Each path below is one point turned by a fixed rotation once a step. After each direction that follows a path, write how fast that rotation turns it, in deg/step (0 if it stays still).
Each turn is a multiple of 5 degrees from 10 to 175, or 0.
Each row of a path follows its step; steps can be skipped.

step 0: [ -4.7 -38.2  12.2   9.8  -6.4  -7.9  -8.0  -2.6  26.4 -35.7 -33.8   1.0
 -41.9  25.9  -7.8  -0.2 -21.9  15.0  55.7  47.8  36.2   6.2  10.1  -8.2
 -10.0  24.0 -31.8 -13.2 -20.6  22.3  13.3  35.3  -4.7 -27.7  24.0  -3.5
 -23.6  -8.8 -15.4  10.1  55.4 -28.8  20.0 -16.9 -12.4 -29.2  17.9   2.7
  20.4  -2.5   7.5 -19.4   2.9 -55.1 -14.9  15.3   4.9  37.2  -1.9  -6.7
 -25.9 -13.3]
step 1: [ 30.8 -10.7  29.8  19.9 -36.6   2.0  50.5  -7.3  27.0 -16.4 -34.6 -23.3
 -13.9  -7.4 -32.6 -15.9 -51.6  29.5  16.5 -30.4   5.4  12.6 -26.2  -4.3
 -10.0   4.9   6.7 -30.9  28.6 -25.3  -0.5   4.4 -44.4   3.2  12.0 -29.6
   4.1 -17.9  -2.7 -14.5   5.8  13.9 -26.0 -32.3  11.2 -60.9  28.1 -29.9
   5.1  -3.7 -25.5 -24.7  -8.2  17.0  -4.9  -9.2 -33.0  34.5   1.5  -3.3
   4.0  -6.9]
step 2: [-11.6 -20.4 -10.9 -29.3 -21.2 -22.4   7.0  -7.2 -21.7 -30.0 -13.6   3.0
 -17.1  -6.6 -31.6 -40.4 -12.1  64.3  26.8  12.5  30.6  18.0  14.4   7.7
 -37.6  16.6   6.6  -2.2 -40.6  29.1  17.8 -11.1 -14.7 -29.3 -26.0 -28.1
 -14.3 -18.0  -2.1 -25.0  32.9  -1.5 -32.1   4.3  24.8 -16.4 -14.1  -7.5
  12.1   9.1 -11.7  12.7  29.5 -25.0 -15.1  38.0 -29.2  -6.1  13.9  23.1
 -19.9 -55.1]
step 3: [  7.2  11.9  54.4   7.4 -38.0 -29.4  43.5  18.2 -14.8 -45.5  -0.3  -3.1
   2.8 -28.0  -9.2  16.8 -13.6  29.4  11.7 -17.2   7.6  32.8  -3.7  19.9
 -29.9  -8.5  -1.9   2.3  28.2  10.4  18.8  45.8  -5.3  -2.0  -3.6 -49.9
 -12.9  -3.6   7.8 -11.6  -0.7  -3.9  -6.3  20.3  -1.8 -32.9  -0.1  30.1
  48.3  -8.5 -38.6  37.9 -43.0  -7.9   9.8  12.4   3.9  35.7  20.2 -20.6
  21.0   4.1]
step 4: [ 11.3  29.7   2.8 -45.0 -15.9  17.4  35.9  10.1  -3.6 -43.5  -5.0  -5.2
  -0.5   8.5   5.8 -38.1 -21.1  15.5  56.1  14.0  31.3  -5.1  -4.1  24.9
 -37.0   9.9   2.4 -10.6 -46.1   8.3 -24.2 -11.7 -18.9 -18.3  11.5 -35.5
  -8.4   7.5 -12.2 -24.4  17.2 -70.5   3.3   2.6  -1.8  -1.8   5.8  24.2
  13.4  19.8  16.4 -27.9   5.4 -15.7 -23.8   0.3  32.5  52.0   9.2  -2.8
 -13.3  -7.3]
step 5: [ -4.8  13.1  45.4   9.7 -32.7  13.4  32.2  -7.0  15.6 -23.0 -13.9 -10.2
 -12.6   7.1  -2.2 -14.7  -3.8  16.1 -14.6  -7.8  44.9  34.0 -44.6   9.2
  -1.1 -25.6  -6.7   0.9  -7.4  10.5  25.9  14.7 -21.7 -34.0  27.9 -85.0
 -31.8  22.5  35.0   2.7 -14.9 -11.8 -25.3 -26.1  40.9  -3.7  11.6   2.0
 -12.5  14.7  -7.0 -23.2 -37.5  16.6  25.4 -10.2 -24.0  -2.0 -11.9  -0.4
   9.4  -3.6]
step 6: [ -8.4 -41.7 -13.7 -12.6  24.0   0.1   6.0 -16.8 -18.3 -24.4  -5.7   5.8
 -11.7 -12.0 -48.2 -62.7 -25.0  17.1  30.7  24.1  42.4  52.1  -1.9   8.1
  -6.4  -5.7 -15.4 -21.3  -3.5  18.9   0.2   3.6 -41.2 -15.0 -15.0 -20.0
  -4.5  14.0 -16.5 -30.3 -22.5 -35.9  18.1  -6.3  39.1  44.2  14.4  29.5
  34.0   1.5 -14.0  -1.4  16.0 -26.0  26.4  -5.1   1.6   8.3  36.4  12.6
  -2.8  -1.4]
step 7: [ 25.4 -26.1  23.7  17.9 -45.6 -35.6  33.8  -2.0  44.2 -25.0 -31.8  23.4
  -0.4 -31.8 -26.6   8.3  -8.0  -5.8  23.8  40.3  30.6  23.3 -48.6  -4.9
  -8.6 -18.2 -12.0  -8.3   8.3   7.2 -15.1  32.4 -11.0 -28.2  23.5 -16.0
  -6.4 -34.9 -13.4   1.8  12.2 -13.0 -17.3 -23.5   8.5  15.3 -31.8  37.2
  15.9   9.1  -5.4   3.7 -59.7 -12.4  -4.0  23.1   8.0  -4.1 -15.6  -0.6
  27.9  26.3]
step 8: [ 17.2 -12.2  13.6  19.1  23.8  18.1  38.9 -29.6 -16.7 -15.2   3.5   6.3
 -37.8  22.6  -5.7  -3.1 -49.6  28.2  54.0  22.7  51.5   5.6  -4.7   7.7
 -21.1  25.7 -14.5 -17.3  -0.9 -45.1 -16.7   7.3 -28.6  -3.3  29.6 -24.6
 -37.3 -26.1 -45.9 -35.7  -8.9 -17.6   9.2  -2.8  25.6   4.5  21.1  11.0
  -2.1 -11.4  12.4 -20.7  11.0  -3.2 -42.4  16.3  11.7 -11.6   8.6 -10.6
   3.7 -26.5]
step 9: [ -9.8  26.4  22.3   6.9 -25.0   0.1  40.3 -24.8  37.2 -23.0   6.6   5.9
  -8.5   9.8 -22.7  -1.5 -26.1  18.6   9.7  -1.7  -2.9  39.5 -10.6   0.4
   4.8   0.5  17.1  23.3  10.4  25.2   6.8   7.5 -50.1 -30.0  -9.2 -47.7
  -1.7  -9.1 -15.5 -38.5  12.6  25.5   5.2 -48.1  42.8 -13.2 -27.6   0.8
 -26.9 -26.2 -30.2   4.7 -29.2 -14.1 -22.7  38.5 -23.1   5.3 -27.1  51.4
   3.1   4.3]
step 10: [ 16.2 -43.6 -23.0 -18.3 -15.2  22.4  44.4  19.9 -55.3 -49.1  19.6 -10.1
 -12.1   1.4 -10.0 -17.5 -19.2  46.3   1.1  11.2  21.9  17.5   4.2   5.9
 -27.6 -16.1  11.5 -23.7 -11.2  23.0  33.3  13.5 -38.3  36.4  -8.5 -15.8
 -22.2   0.5 -60.2 -38.5 -10.1 -13.3  -3.0  21.8  26.2  14.6 -34.2   0.4
  16.4 -16.3  -1.4  24.3 -21.7 -13.4 -26.7  -2.9  -2.5  -9.0   6.1  -1.4
   9.0   1.0]
step 11: [ 14.0  37.3  15.8 -17.5 -11.0 -30.3  37.8  24.7  36.3 -29.4 -23.7   2.3
 -24.2  23.0  28.2   5.3 -31.9  -0.2  37.6  38.1  14.1   7.2 -23.1  -3.3
  -0.4 -11.8  -5.0  26.7   8.8  30.6  35.5  40.1 -20.2  -2.5  10.8 -43.2
  17.4  29.5 -22.9  -8.1  25.8 -15.5  -6.3  -1.2  -7.6  -2.7 -19.6  58.0
   9.6 -44.7  29.5  14.6 -34.4 -14.4   8.4  26.9  -4.5  10.1  -8.3   0.7
 -12.5  -8.5]
[ 10.1  -6.9 -12.5   4.9  -4.6   3.8   5.3   0.6   9.7  -2.3  -2.5   2.8
   6.6  -2.0   3.1  -3.0  -1.2  -0.3  -2.6  -2.8  -7.4   0.6  -2.7   4.2
 -10.1  -6.1  -2.3 -11.8   5.9   3.3  -8.7  -4.1  -1.3  -0.2   1.6   2.5
   7.9   2.3  -2.4  -9.1   2.3 -13.0  -1.8   0.5  -2.6  -3.9 -15.2 -13.6
  -1.1   5.8  -3.9   2.4  -1.8  -0.6  -1.3  -8.1   8.4   2.6  -7.3  -7.1
  -6.7   8.6]	120
[  0.5  10.4  -3.2  -5.9   9.1 -16.3   1.3  -2.8   7.3   7.3  -1.4   5.4
  -3.4  -6.5   3.6 -10.0  -3.1  -1.5   5.1  -1.2  -4.8  -1.2  -1.5  -5.3
  -4.1  -4.7   9.3   4.7 -20.6   7.9  -2.6  -3.3  -0.4 -10.1   3.3   4.1
   3.5   1.1  -2.5   0.3  -2.6  -0.2  -0.6 -16.1  -4.8  -2.9  -7.0   0.8
   2.1  -5.5   1.2   1.5   6.6  -6.7   1.9   1.8   5.2   0.2  -2.8   8.5
  -1.5  -1.2]	155
[ -3.8   0.2  -0.5  12.1   1.5   2.8  -3.2  -1.3   3.3  -0.9  -1.8   1.4
   3.8  -1.3   9.2  -7.7   5.1   4.6  -1.1  -5.3  -1.0   3.8   6.0  -1.4
  -5.1  10.6  -6.2  -4.8 -10.0   7.8   3.2   1.4   4.3   1.3   5.8  10.7
   2.8  -3.1 -11.7 -10.8  -3.8  -7.4  -0.1  10.9   4.1   5.0   8.1   0.4
  -2.8   6.6  10.6  -2.1  -1.9  -9.7  -6.7  -7.2  -6.6   3.3   8.8  10.1
   6.5  -8.5]	175
[-11.8  -1.8   9.0   0.1   0.5  -6.2  -4.1  -1.5  -7.3 -10.2   9.9  -3.7
  -1.8   2.1   0.6  -9.9   0.1   1.6   1.3   4.6   3.0  -1.9  -6.5  -8.2
  -5.2  -9.5  -1.5  -2.7   5.5   5.2  -5.2 -10.1  -8.0   9.1  -1.8   6.9
  -2.2   1.5  -1.7  -8.6   5.3   2.0  12.3  -3.0 -10.2   3.5  -2.0  -2.8
  -1.0   9.0   7.7  -6.0  11.6   2.6  -3.8   4.6   5.5  -3.5   3.5  -9.8
  -2.2  -8.8]	170
[ -1.1   6.0   1.7  -0.2  -8.2 -13.2   1.6   1.9  -1.5  -3.5   0.3  -2.0
   4.1   0.0  -7.9  -0.3   8.2  -2.9   3.2  -5.6   3.8   0.8   6.9   0.2
   0.4   2.7   4.8 -13.4  -6.2  -2.3  -6.8   4.0  -0.8 -12.8  11.4  -1.8
   1.1   0.1  17.4   0.7  -4.7  -5.5   5.8   6.0  11.1   8.1  -1.4  -0.9
   2.5   5.9  -4.2   3.7  10.9   9.0  -1.8   1.4  -4.1   9.6   3.0  -9.5
   4.3  -2.8]	25
[ 15.6   5.8   8.7  -6.7   2.1   4.0   2.5  -1.3   2.7  -4.8  -7.5  -5.4
  -0.8  -0.1   3.5  -8.6   4.7 -13.1   8.8   6.8  -3.7   0.8   2.0  -4.3
  11.7  -4.3  -7.4  -5.4  -7.1  -3.0   1.2   5.5   8.5  12.2   6.3   7.1
  -5.2  -7.0  -7.4   5.3   1.6  -7.4   3.4   3.7  -7.2  -6.9  -4.5   7.0
   5.1   1.3  -2.7   0.1  -4.3   5.6  -5.6   6.6  -0.6   5.2  -4.4  -7.0
   2.3  -2.6]	100
